0: [137 104  70 136  82 220 162 175  88 205 162 204 163  73 149 122 149 169
 137 128 129  98 173 129 114 111 187 141  96  59 152  24]
1: [141 190 150 129 146  99  86 121 157 120 180 152 148 130  92  90 150 140
 165 132 150 127 109 123 121 118 110 126 129 133 123 143]
2: [106 179 142 165 103 114 104 113 143 110 162 124 111 161  68  73 117 135
 141 104 144 113  92  97 110 129 137  71 149 117 149 196]
3: [158 102  52 104 123 186 190 148 105 192 138 150 169 114 172 172 109 166
 100 146 144 122 174 178 126  91 167 107 134 113 140  71]
4: [158  67  76  90 105 164 181 137  93 172 119 158 166 114 174 163 114 132
  83 136 107 134 207 173 131 125 165 146 119 151 105  77]
5: [140 111 131 105 116 101 141 117 126 110 103 111 150 107 150 142 134 128
 119 135 110 159 121 155 136 123 128 188  96 161  78  86]
6: [144 106 105 104 134 127 164 128 118 125  94 132 138 115 165 151 127 143
 140 163 104 151 162 151 161 138 142 176  96 154 106  77]
7: [147 108  57 147 103 182 207 120 116 191 119 182 155  67 174 161 127 148
 104 130 126 120 178 138 144 119 157 148 132 109 138  58]
8: [157  96 153 107 119  94 133 131 132  86 103 115 131 145 123 157 137 128
 158 141 104 164 107 180 147 143 102 164  87 147  98  99]
9: [ 86 121 150 170 173 121 116 112 119 119  97  58  41 127 124 110  74  98
  63  96 163  55  96  99 142 157 133  48 171 121 147 197]
10: [160 127 132 106 120 115 121 131 164  86  97 136 125 140 147 153 155 104
 144 169 127 187 116 165 139 144 114 179  95 170 110 109]
11: [172  75 167 113 126  92 100 133 149  73  96 125 136 146 149 146 160 124
 171 134  80 188  84 160 140 126 111 192  91 188 109 113]
12: [138  91  86  95 118 141 184 147  96 169 128 124 158 119 179 155 124 147
 104 123 116 129 192 157 133 117 138 159 119 128 112  89]
13: [123 239 153 110 121  86 102 101 119 105 192 198 171 146  27  96 209 166
 215 128 127 138 134 159 104 122 114 163 123  96  91 146]
14: [129 255 145  98 109  97 115 107 133  96 197 190 205 150  76 100 204 128
 230 151 131 139 136 146 118 120  97 158 107 105  82 145]
15: [140 249 131  85 146 117 143  99 164 118 247 204 194 133  84 115 190 130
 230 163 116 146 152 165 116 121  92 172  95  92  63 138]
16: [107 189 126 124 130 121  87 115 155 103 138 123 123 154  99  95 104 155
 156 108 144 104  91 100 101 126 105 113 148 117 154 182]
17: [132 225 163 122 139 111  75 109 125  99 183 167 171 145  68  95 168 150
 197 122 130 119 105 128 102 127 117 189 118 114 118 146]
18: [119 104 189 146 153 112  72 113 131  80  83  66  41 147 129 105  87 120
  77 127 131 109  81  80 138 155 121  74 128 153 169 181]
19: [119  88  73 164  78 207 192 162  99 219 139 157 169  82 159 155 155 138
 104 139 133 105 174 153 111 111 147 133 144 101 142  40]
20: [124 109 144 158 150 117  93 132 134 105 102  60  38 139 113  95  95  94
  62  88 151  93  91  56 118 145 123  62 188 145 149 235]
21: [124 104  69 158  84 190 174 174 116 212 150 202 153  62 144 148 132 171
 137 148 154 101 157 112 124 107 167 117 117  81 161  55]
22: [153 124 165 114 149 111 120 121 139  68 109 102 113 121 103 141 156 115
 179 149 111 171  83 159 146 135 105 154 118 140 117 115]
23: [132 255 146  96 110  94 114 108 133  92 198 192 204 150  77 102 209 126
 233 155 129 143 135 148 117 120  96 164 105 106  81 142]
24: [154  86 186 129 157  96  97 104 158  48  92  94 100 131 124 134 129 109
 149 145  98 203  97 147 166 140  98 166 119 140 123 105]
25: [132  88  57 139 100 201 192 141 105 212 140 175 159  77 184 160 142 158
 115 128 137 108 176 120 115  94 186 121 123  90 119  58]

[158 101  52 103 122 184 188 147 105 194 138 151 170 115 173 172 109 165
  99 146 144 122 174 179 125  90 167 111 133 114 140  71] 3 25 4
[105  84 159 158 154 100  86 121 125 113  85  57  27 165 113 119  66  93
  60 104 147 115  91  69 107 148 128  65 185 133 170 214] 20 18 9
[145 106 109 105 134 124 160 128 120 122  96 131 136 115 162 149 130 141
 141 162 104 154 157 152 160 136 141 176  97 155 108  80] 6 5 12
[143 251 130  81 148 118 146  96 165 118 252 208 198 132  85 117 193 129
 233 166 114 148 155 168 117 121  90 174  93  90  58 135] 15 23 14
[105 196 123 124 129 122  87 113 155 105 141 125 127 156  98  95 103 157
 157 106 143 100  94 100  99 127 105 112 151 115 155 185] 16 2 1
[128  77 178 107 147  82  88 107 159  80  94  96 102 144 139 148 159 100
 164 162  83 185 100 144 157 153 117 202 107 143 116 101] 24 11 22
[123  88  92  87 126 139 165 146 131 156 123 132 152 133 177 144 112 142
 129 155 100 153 182 166 135 107 152 131 101 126 125 101] 12 6 4
[139 114 131 106 117 103 142 116 126 110 105 112 150 107 151 141 132 126
 119 133 111 160 123 155 135 121 128 187  98 162  75  86] 5 6 8
[157  67  76  90 105 165 180 138  93 173 118 157 163 113 171 160 109 132
  79 134 109 130 206 170 130 122 168 142 120 151 107  81] 4 12 3
[120  95  62 128 102 194 216 155 103 205 146 190 151  75 172 173 122 165
 113 148 122  97 184 121 125 105 187 128  95  92 141  57] 25 7 21
[160  66  69  88 102 170 186 139  91 179 121 161 170 111 176 163 110 133
  78 135 107 130 216 175 130 122 170 145 118 151 103  74] 4 12 3
[152  94 171 139 156  75  70 131 167  86  85  80  78 144 125 127 122 111
 136 137 122 161  68 124 132 140  98 136 129 152 148 138] 24 22 18
[104 193 124 126 129 122  88 114 153 107 139 123 125 155  98  95 102 155
 155 104 143  99  94  99 101 126 107 110 151 116 156 187] 16 2 1
[114  83 164 173 134 106  90 103 150 101  98  82  46 156 111 116  74 105
  77 116 144 102  70  75 126 143  99  84 158 149 163 184] 18 20 9
[149  94 171 139 157  77  72 130 166  85  86  79  76 143 125 128 120 109
 134 135 123 159  69 122 133 139  99 134 130 151 147 141] 24 22 18
[136  95  89 100 120 139 178 145  97 167 129 124 153 121 174 152 123 144
 106 122 116 128 186 153 132 117 137 154 123 129 115  96] 12 4 6
[137  99  91  97 119 139 177 144  98 164 132 126 159 120 172 152 127 147
 110 123 116 128 186 155 131 118 137 161 119 127 113  93] 12 4 6
[ 84 115 151 172 176 122 119 110 118 120  91  52  33 127 129 111  69  94
  53  94 165  50  95  97 145 160 134  40 173 122 149 200] 9 20 18
[120 119  88 139 109 167 198 144 112 194 130 179 143  83 176 147 145 151
 106 133 134 112 182 133 145 139 184 136 120 119 140  73] 7 25 19
[118  86  72 167  76 211 194 164  98 223 141 158 167  78 158 154 155 139
 104 139 134 103 174 152 109 109 148 133 146  98 143  38] 19 25 21
[144 106 107 104 135 125 163 127 119 124  93 131 138 115 164 152 130 141
 141 162 104 153 159 151 161 138 141 177  96 154 106  77] 6 5 12
[124  98  68 155  83 191 178 174 114 211 145 199 153  60 149 152 132 170
 135 149 152 104 159 115 126 107 168 120 115  83 159  52] 21 0 25
